In the rows, zero is written as 128.
Each path below is one point turned by a fixed rotation once a step. After each direction that follows a path, write how fast that rotation turns it, in degrees a step (0 if it stays still).
Each turn is a multiple of 5 degrees from 10 to 175, or 0.
Each row of a path follows its step; steps can be skipped.
Path 1:
step 1: [119 120 122 137 120 135 131 130 132 127 128 125 126 133 116 127 124 126
 131 126 128 133 140 135 128 128 124 133 131 118 124 140 126 139 120 128
 131 131 130 123 138 128 132 130 137 129 131 125 127 112 129 131 113 138
 133 129 125 122 128 139 130 128 128 129 132 121]
step 3: [122 126 120 121 125 131 127 132 130 127 128 121 127 125 124 133 116 121
 137 111 137 130 117 132 136 128 128 135 127 125 119 123 124 132 122 136
 136 127 126 120 126 135 119 131 136 124 124 127 127 130 121 126 133 118
 139 116 130 135 133 126 129 140 123 129 130 136]
step 4: [131 128 126 136 128 129 134 136 141 133 127 123 127 130 128 123 134 126
 131 142 128 134 130 118 136 125 122 134 128 123 122 128 123 135 117 132
 137 131 125 120 135 130 125 125 119 143 120 136 125 136 132 140 122 129
 117 127 126 127 122 127 130 132 126 134 132 134]
step 5: [122 124 130 145 135 139 122 138 119 125 125 130 129 132 132 129 136 132
 127 133 129 117 128 126 136 130 138 133 129 133 133 134 133 123 136 137
 126 141 122 125 133 143 123 132 128 126 123 125 118 124 123 127 135 122
 125 129 123 128 137 121 137 131 129 129 125 130]
step 6: [120 112 129 134 114 127 138 129 128 121 132 137 122 121 124 140 122 128
 132 125 133 120 121 126 130 133 133 132 122 123 123 130 129 141 125 131
 131 141 136 140 130 125 136 123 125 136 132 130 127 137 123 122 123 128
 130 130 136 130 134 127 126 127 133 131 128 130]
step 12: [127 137 131 127 131 127 134 139 134 126 132 137 134 131 131 128 126 129
 126 144 123 121 124 134 129 129 134 125 126 143 128 131 122 135 131 131
 129 131 116 130 138 114 126 120 120 130 126 126 131 132 124 119 130 127
 119 129 139 123 124 125 136 118 127 122 125 122]
step 13: [123 131 126 122 130 129 118 136 130 120 130 137 125 128 131 131 132 130
 125 123 126 130 138 129 131 119 129 131 127 132 133 137 137 142 133 125
 137 126 137 132 124 122 143 140 133 130 133 121 131 122 117 120 135 121
 132 125 122 133 135 125 127 133 126 116 133 126]
step 14: [127 121 129 137 118 118 132 123 143 127 133 128 127 131 129 124 120 136
 125 136 122 121 136 127 127 120 126 132 122 123 132 122 122 126 122 134
 122 118 131 136 128 118 141 122 123 112 128 134 123 129 130 124 122 127
 133 127 118 126 118 131 121 126 127 123 133 130]
Speeds:
[130 126 127 128 126 128 133 129 129 131 128 127 124 127 127 130 129 129
 128 128 130 130 131 128 129 126 126 127 126 127 127 129 130 129 128 127
 128 126 129 132 129 126 128 130 127 127 129 130 129 129 129 129 126 131
 129 129 130 127 128 126 127 130 127 128 127 128] : 145
Path 2:
step 0: [132 123 129 122 131 131 126 127 130 125 127 132 130 139 127 139 129 124
 133 144 125 128 125 130 125 131 125 124 137 126 133 126 135 142 119 124
 129 132 123 133 128 128 124 145 130 138 120 126 116 136 121 130 123 116
 130 139 120 140 120 120 125 131 124 124 125 126]
step 2: [123 134 111 127 125 126 136 119 137 132 114 140 125 126 132 131 130 121
 139 133 113 134 116 127 134 126 139 125 130 142 126 128 126 126 133 129
 123 126 116 127 125 127 131 130 119 126 122 122 128 134 132 131 120 129
 125 138 124 126 129 134 126 137 135 128 130 133]
step 3: [130 125 131 121 122 120 124 123 117 125 128 125 129 123 138 124 130 123
 136 135 120 123 145 137 135 120 121 123 127 129 146 129 130 138 120 119
 124 133 128 132 133 127 127 137 140 132 130 118 133 133 124 137 124 126
 124 130 127 132 142 125 124 119 127 124 129 131]
step 4: [136 132 126 121 121 129 125 121 129 128 130 134 134 132 123 126 136 126
 112 131 126 129 123 121 134 144 142 115 126 129 125 120 125 133 120 124
 126 120 113 119 130 132 135 128 133 130 131 125 130 139 128 119 129 117
 138 129 130 122 130 129 130 125 125 123 127 121]
step 6: [128 127 128 132 130 121 118 120 128 135 133 133 114 123 140 123 121 126
 123 128 136 133 117 133 121 136 127 135 118 132 132 127 124 141 126 117
 127 124 118 123 126 128 127 136 123 128 129 120 132 135 123 128 115 128
 126 129 132 142 142 122 122 127 134 127 129 130]
step 7: [129 121 119 122 125 119 138 127 122 117 126 120 130 117 119 133 126 120
 123 146 122 123 125 126 135 124 141 114 130 134 121 132 127 124 121 119
 133 129 127 125 130 138 119 126 125 128 133 122 125 125 128 127 123 114
 122 130 123 131 133 122 128 133 126 129 123 126]
step 8: [125 128 122 132 122 132 127 126 123 127 130 124 131 133 128 129 134 121
 135 121 121 138 126 127 131 132 124 131 112 132 127 133 119 125 127 124
 122 120 133 132 138 137 131 122 129 145 116 122 135 143 132 132 127 121
 130 120 127 120 141 130 120 124 127 126 142 130]
step 10: [126 125 140 133 119 124 137 122 123 128 134 137 130 125 117 129 129 120
 125 131 131 133 134 123 115 129 122 117 125 133 133 138 127 141 112 123
 137 138 128 125 129 127 127 128 128 137 132 122 125 132 130 135 127 116
 126 121 133 127 130 121 135 135 138 129 130 129]
Speeds:
[128 127 129 129 129 130 126 130 125 128 130 128 129 127 131 125 127 131
 130 130 129 126 129 128 128 127 126 127 125 125 128 128 129 129 128 125
 127 127 127 127 130 129 130 130 127 129 126 129 130 129 125 125 127 131
 129 131 127 130 128 128 126 127 127 128 130 128] : 135
Path 3:
step 0: [113 133 135 130 130 119 121 122 120 130 127 130 127 127 128 137 125 131
 130 123 122 138 133 120 128 123 113 125 137 131 123 126 132 128 130 137
 126 126 121 131 121 133 137 120 124 135 129 120 137 129 135 139 139 132
 144 137 137 140 131 116 124 132 133 120 127 128]
step 2: [133 132 119 124 133 125 126 125 115 124 124 126 113 121 118 136 120 130
 124 137 115 137 127 133 130 122 120 130 131 123 133 129 142 131 124 134
 125 112 130 139 129 134 119 131 142 125 127 128 129 131 123 123 120 131
 131 128 119 123 120 120 141 126 121 130 131 125]
step 3: [125 135 127 127 133 121 118 116 128 126 122 130 130 128 119 125 126 144
 133 124 129 116 125 136 123 131 134 135 130 126 119 123 123 128 128 126
 141 132 120 139 121 140 118 126 134 138 140 133 131 142 138 127 131 121
 122 132 123 132 123 134 130 138 120 122 123 124]
step 5: [127 133 134 128 125 133 130 119 140 128 120 140 127 119 138 130 127 134
 131 125 122 131 132 133 130 117 130 128 117 122 143 139 124 121 123 129
 129 128 135 134 126 149 134 127 124 134 127 126 132 130 118 128 132 129
 118 126 136 119 136 121 132 125 117 133 126 140]
step 9: [132 124 128 138 123 112 128 141 129 125 124 129 127 134 126 130 129 129
 132 126 122 119 137 134 133 125 117 124 138 130 118 129 125 136 114 124
 120 109 127 121 124 122 127 133 133 121 123 116 132 122 130 125 117 144
 124 130 125 127 128 129 134 124 134 134 124 130]
step 10: [133 129 132 127 123 121 135 115 132 132 138 134 113 119 125 120 138 135
 124 127 139 125 125 124 142 123 122 127 144 130 119 119 132 119 123 135
 134 126 121 130 125 138 132 138 126 131 120 128 128 130 126 127 126 120
 120 118 117 132 119 123 130 129 125 130 128 120]
step 11: [138 124 108 146 124 135 118 126 122 122 132 126 130 124 123 124 126 133
 123 131 132 114 125 115 137 138 131 136 130 125 119 121 125 125 133 124
 124 123 119 125 138 132 135 120 129 132 131 132 120 138 121 125 127 139
 135 129 124 117 132 130 128 135 129 129 127 125]
step 13: [133 139 121 132 124 131 130 135 132 126 125 120 126 130 131 129 131 119
 117 121 119 133 122 117 136 125 134 128 126 130 120 143 129 127 132 112
 128 137 116 132 134 135 135 140 117 132 131 133 126 124 129 132 133 116
 119 132 132 135 120 128 129 130 117 125 131 139]
Speeds:
[124 129 129 128 128 127 128 125 127 128 129 127 124 125 129 130 127 129
 128 130 128 129 127 128 126 126 129 126 131 128 127 128 127 126 129 126
 127 129 130 127 126 127 127 129 128 126 128 129 125 128 127 130 126 131
 127 128 131 126 127 128 129 124 128 127 126 129] : 145
[125 126 128 131 131 130 127 127 128 126 130 127 128 131 130 126 128 130
 128 127 128 127 128 128 126 127 124 129 127 127 128 130 127 130 127 130
 130 129 128 129 130 126 131 129 128 127 130 129 128 127 132 131 130 129
 128 129 130 126 128 127 129 128 129 127 128 129] : 90
Path 4:
step 0: [121 128 129 137 134 139 133 122 119 138 131 125 143 125 131 130 129 134
 120 133 126 137 123 123 131 131 126 132 133 132 131 129 128 122 139 131
 127 117 117 142 123 128 118 124 125 141 129 115 133 130 129 120 124 124
 134 133 116 115 124 133 127 132 134 136 139 134]
step 1: [127 126 124 135 119 132 134 124 130 132 122 136 129 131 120 121 120 133
 130 126 126 127 138 120 123 129 119 129 125 129 129 121 133 122 118 118
 117 118 127 132 135 124 123 130 119 136 121 124 134 133 133 126 115 138
 126 149 131 125 133 117 120 139 132 134 132 118]
step 3: [125 136 122 141 137 134 126 122 130 126 131 117 125 133 125 126 124 133
 119 127 117 137 123 133 131 125 139 141 125 130 121 126 120 117 133 126
 134 123 120 118 122 125 136 124 134 121 130 124 129 127 120 125 137 143
 138 125 132 125 117 135 131 130 129 135 143 132]
step 4: [132 124 114 132 133 133 125 128 136 126 125 127 121 129 127 134 122 143
 120 132 137 121 120 129 136 131 121 123 129 134 135 132 131 122 116 115
 126 131 117 115 133 130 142 137 128 131 127 133 130 125 133 137 132 139
 133 135 139 135 129 120 132 131 127 129 136 119]
step 6: [135 129 131 137 124 128 117 130 126 134 121 119 127 114 131 114 138 139
 124 123 118 128 127 125 141 133 138 133 122 133 129 122 121 121 135 126
 137 128 128 141 122 124 132 138 127 130 124 117 121 133 125 126 137 127
 129 129 120 120 129 140 129 115 120 127 127 129]
step 9: [138 127 132 143 130 135 136 131 125 130 127 124 135 121 125 112 130 132
 132 122 123 135 133 120 126 130 134 131 112 121 126 130 119 136 136 131
 123 124 126 134 128 138 121 124 133 132 118 120 134 136 128 135 134 146
 124 134 132 124 119 127 123 135 139 129 133 129]
step 12: [135 128 135 143 127 129 124 126 134 130 133 130 138 130 126 114 127 140
 127 141 123 121 134 125 135 119 132 139 129 132 134 136 139 129 117 110
 137 124 129 126 129 131 132 128 131 131 122 127 129 127 123 134 137 146
 129 132 124 127 117 128 130 123 121 135 128 127]
step 14: [130 137 121 118 128 119 127 121 125 138 120 113 124 120 127 129 137 137
 118 137 125 128 123 130 123 137 117 131 120 124 132 128 124 123 132 123
 135 119 121 120 114 122 125 126 125 124 134 132 122 135 128 118 129 119
 138 133 128 129 136 135 119 119 127 131 140 128]
Speeds:
[131 131 128 128 127 128 127 130 128 129 130 127 133 126 127 126 129 128
 130 129 128 127 129 127 126 128 125 124 129 127 128 129 127 130 128 127
 126 129 129 128 130 128 126 124 128 127 129 128 129 129 127 128 132 128
 129 128 128 126 126 126 130 126 126 128 127 129] : 25
[128 127 128 128 127 128 127 132 129 128 128 129 126 127 131 130 128 129
 126 129 128 129 127 129 128 130 127 127 129 130 129 126 129 130 130 126
 128 128 132 128 126 125 125 130 130 130 126 128 127 132 128 127 128 130
 128 125 130 127 129 129 130 125 131 127 129 129] : 40
Path 5:
step 1: [126 126 131 128 133 131 122 130 131 133 139 119 121 129 129 141 141 131
 132 138 119 127 129 139 127 126 127 120 138 120 126 132 142 126 142 135
 126 130 131 130 135 126 119 125 127 127 127 134 136 132 128 135 129 133
 130 127 131 128 132 137 126 126 122 124 140 137]
step 2: [119 123 117 130 128 126 122 129 134 134 129 129 118 131 120 131 140 117
 120 125 118 123 120 126 126 143 123 127 131 127 131 126 135 127 136 138
 121 131 139 121 124 121 139 123 132 124 124 127 130 126 124 127 129 135
 129 121 132 130 122 126 134 137 122 133 128 126]
step 4: [131 131 128 125 133 130 126 132 128 133 121 131 115 131 134 133 131 125
 131 138 114 132 115 120 130 135 121 123 122 130 128 124 137 137 129 132
 132 125 136 129 138 128 130 120 131 124 119 118 127 129 131 137 130 129
 119 131 135 127 134 127 145 123 125 136 133 132]
step 6: [133 130 125 127 138 121 112 125 122 125 127 138 116 127 129 125 125 131
 130 130 133 134 129 119 132 125 138 122 123 132 135 127 136 135 120 132
 131 139 133 120 131 125 134 120 130 127 130 132 134 130 124 138 140 132
 133 130 134 131 129 139 137 123 127 140 130 131]
step 7: [121 135 128 125 136 119 137 138 128 128 133 121 124 124 123 130 130 131
 137 120 117 121 119 128 128 122 130 129 130 133 131 128 135 143 124 140
 124 132 124 124 131 138 124 120 124 129 122 129 134 122 133 143 137 136
 129 131 122 127 118 131 129 123 136 131 125 127]
step 11: [122 129 113 123 135 126 122 131 133 134 142 135 130 132 121 125 139 118
 138 129 133 125 127 128 125 130 126 122 131 135 127 136 136 123 136 136
 130 131 137 135 123 129 127 128 134 124 120 123 129 126 140 133 126 116
 127 123 134 124 127 131 135 132 143 132 133 125]
step 12: [123 116 126 119 128 136 123 133 130 130 125 125 123 131 139 126 143 129
 126 132 134 117 123 116 126 128 136 113 128 127 126 133 131 128 129 132
 126 121 133 124 125 125 124 132 124 123 125 137 140 127 129 125 132 125
 126 132 129 133 125 127 127 128 137 149 125 127]
step 14: [120 129 122 123 124 128 121 127 123 132 138 128 130 128 135 140 139 122
 127 125 130 121 112 131 129 117 125 121 132 116 121 136 136 134 124 124
 134 128 139 123 128 124 129 124 120 130 124 129 126 131 132 133 132 130
 119 125 132 137 127 131 127 117 128 134 136 117]
Speeds:
[129 130 129 126 127 124 125 128 131 129 125 131 128 129 129 127 129 128
 129 127 131 128 127 127 128 130 126 128 128 129 129 129 127 128 130 128
 126 129 128 128 127 130 130 125 128 127 131 128 126 128 129 128 126 129
 130 129 128 125 129 128 132 128 127 127 131 130] : 160
[130 127 125 128 129 130 130 126 129 130 128 128 131 131 125 129 130 128
 126 129 129 128 129 128 127 129 129 128 130 129 129 132 128 129 130 131
 126 125 127 130 130 127 128 125 129 130 127 127 128 127 128 128 127 128
 129 127 128 129 129 128 128 130 125 126 125 130] : 45
[128 127 127 127 125 129 129 126 131 129 131 130 129 125 126 129 129 126
 124 126 131 127 128 129 128 129 126 125 128 126 129 125 129 124 128 130
 128 129 128 131 127 129 131 129 129 129 128 128 128 130 128 129 128 128
 128 128 127 130 127 128 129 126 129 129 127 127] : 115
Path 6:
step 0: [125 126 126 128 131 112 130 131 123 145 122 121 128 137 132 139 130 123
 135 129 132 126 121 119 117 140 143 125 132 131 125 133 133 131 121 125
 133 126 126 131 120 135 117 121 139 120 117 127 128 127 128 121 131 132
 123 122 134 127 119 134 132 118 127 128 129 128]
step 3: [124 135 124 130 122 135 126 133 129 126 127 129 142 117 127 119 127 137
 134 121 129 122 127 122 140 128 121 124 127 128 128 121 119 135 131 122
 127 126 124 135 120 131 135 131 107 119 132 131 125 128 135 121 120 130
 131 119 126 142 130 130 139 125 128 129 119 119]
step 5: [122 125 124 127 139 131 127 128 126 119 137 121 126 124 130 125 120 131
 123 122 114 124 134 127 127 139 122 125 129 129 135 126 124 125 137 126
 127 126 112 132 133 121 123 125 127 134 130 132 131 126 132 122 131 112
 122 136 148 120 134 134 127 131 131 120 131 118]
step 7: [132 135 130 126 136 134 126 136 128 133 124 131 116 127 128 128 131 131
 146 141 130 125 133 131 129 129 128 129 126 129 110 136 120 113 130 127
 123 138 120 138 132 128 129 121 130 120 137 124 118 127 133 123 127 128
 115 125 132 119 134 129 131 132 121 130 125 132]
step 8: [143 125 114 133 133 140 125 125 132 138 133 130 129 131 135 133 128 119
 125 134 127 136 131 131 128 119 126 127 138 132 120 130 129 139 123 129
 123 125 137 128 127 135 135 125 134 124 132 125 132 139 117 132 134 124
 127 122 129 137 124 126 109 136 131 131 119 130]
step 9: [124 137 130 125 126 133 125 130 121 129 131 115 130 122 123 134 126 135
 120 130 135 128 134 126 137 116 115 125 116 126 138 129 126 116 135 141
 131 132 129 133 125 137 138 123 114 128 127 129 133 119 129 128 121 126
 133 126 128 129 122 125 124 135 127 125 113 132]
step 13: [126 129 124 134 128 121 133 128 121 129 119 136 131 123 134 132 129 134
 143 133 137 131 121 139 135 129 135 128 117 115 132 127 122 116 129 123
 119 133 125 130 124 138 123 123 141 123 134 126 132 116 118 113 121 123
 125 136 133 124 129 130 128 121 132 131 129 132]
step 14: [133 128 122 126 118 130 122 131 132 132 133 132 118 122 137 136 139 129
 135 132 125 127 126 134 115 121 124 126 126 134 114 115 126 137 130 122
 136 142 126 120 118 123 132 129 133 127 137 134 130 128 117 138 131 139
 130 120 123 138 122 131 126 126 132 129 131 131]
Speeds:
[128 130 128 129 129 130 128 128 128 129 128 131 125 129 126 126 130 130
 127 127 127 130 125 129 125 127 128 126 130 128 129 129 127 129 126 129
 131 125 129 124 127 128 129 126 129 128 130 126 127 130 127 130 130 127
 128 128 128 131 125 127 129 126 126 125 129 127] : 175
[131 126 129 129 127 128 127 131 127 129 127 127 128 127 127 130 129 130
 127 128 131 127 130 129 125 126 127 128 130 127 124 130 126 129 128 126
 129 129 126 129 129 132 126 127 129 126 129 128 127 127 124 128 131 127
 129 130 129 125 127 129 128 125 128 128 129 130] : 55
[130 131 127 127 129 127 130 125 129 130 127 126 127 129 127 127 125 128
 130 128 126 128 127 131 128 130 130 127 125 127 126 127 127 126 127 127
 127 129 127 128 128 128 125 126 131 129 128 132 128 129 127 128 130 128
 128 129 128 128 124 130 130 130 128 129 129 128] : 55
Path 7:
step 0: [126 140 131 113 133 130 112 132 123 132 137 127 123 133 127 126 133 131
 126 135 137 118 129 117 123 134 122 128 129 130 136 133 139 124 130 129
 120 132 120 129 124 128 131 128 129 124 141 131 118 134 133 124 134 123
 130 128 129 135 125 132 119 125 137 130 118 122]
step 1: [126 129 119 134 128 132 126 143 122 135 126 137 135 125 127 131 121 126
 128 140 136 126 121 121 116 129 122 117 128 135 125 133 139 123 132 131
 127 125 124 125 131 114 128 134 131 119 122 126 136 140 135 128 122 121
 122 121 129 131 132 139 123 122 126 125 127 130]
step 2: [129 127 121 124 132 135 118 131 135 133 122 131 121 125 123 122 123 141
 118 145 121 128 133 119 127 133 125 130 125 133 128 122 127 127 131 120
 124 132 121 114 130 132 126 143 122 132 127 120 129 133 126 135 125 126
 133 129 136 131 123 131 137 118 125 126 117 125]
step 4: [132 139 128 125 129 140 117 123 137 131 132 131 132 142 122 131 121 132
 134 130 131 125 117 122 117 138 126 122 131 121 124 125 137 132 125 130
 126 129 130 131 127 129 118 132 125 129 135 125 124 131 124 125 133 135
 130 120 141 131 123 135 127 132 135 139 113 125]
step 5: [123 138 125 127 120 125 125 132 130 133 125 135 124 135 122 136 133 131
 123 137 132 121 133 132 119 144 125 122 130 140 138 132 133 124 120 131
 121 135 124 126 127 127 119 128 133 119 135 122 125 133 138 122 127 118
 122 127 128 130 131 145 127 127 133 124 136 127]
step 9: [128 122 129 126 125 135 120 129 141 139 118 128 133 132 112 135 133 131
 124 145 127 120 121 125 120 133 126 126 130 128 124 134 134 127 125 133
 120 135 129 128 133 119 110 141 126 131 133 127 135 129 123 129 126 128
 125 130 134 131 132 137 130 125 127 126 129 123]
step 12: [128 140 120 134 131 126 122 132 123 131 143 135 134 130 126 126 130 122
 128 137 139 119 127 126 118 135 117 121 126 132 123 127 137 125 136 127
 125 133 126 126 129 122 131 129 119 122 135 125 115 138 127 127 129 127
 124 118 127 124 136 139 124 122 135 134 128 120]
step 14: [124 121 114 128 127 124 125 121 137 136 135 128 124 127 121 125 130 131
 126 144 131 124 122 131 117 125 121 131 127 129 130 135 128 131 136 122
 123 139 123 115 138 127 119 136 120 130 126 122 138 135 130 132 127 121
 129 119 126 123 125 124 141 125 124 127 125 130]
Speeds:
[125 127 130 126 133 127 126 127 129 127 128 127 130 128 126 127 129 131
 130 127 126 126 127 130 128 126 126 129 127 127 127 131 130 126 131 127
 127 129 127 130 128 124 127 126 128 127 127 127 128 127 129 128 128 127
 128 128 127 128 130 126 128 128 128 131 130 129] : 130
[129 124 123 128 132 130 129 129 127 126 127 128 129 128 129 124 128 127
 127 129 128 129 129 129 130 130 129 130 126 127 130 129 126 128 129 126
 128 130 126 129 128 130 128 126 128 132 129 126 129 127 129 127 131 130
 129 125 128 126 128 127 128 129 130 127 128 128] : 90
[126 132 127 126 128 129 129 127 128 126 127 131 128 128 129 126 126 127
 129 128 128 127 126 126 130 129 126 127 128 129 130 129 129 131 129 131
 128 129 128 125 128 127 131 123 127 128 129 131 126 128 128 126 127 126
 129 128 128 128 131 128 128 129 130 126 130 129] : 60
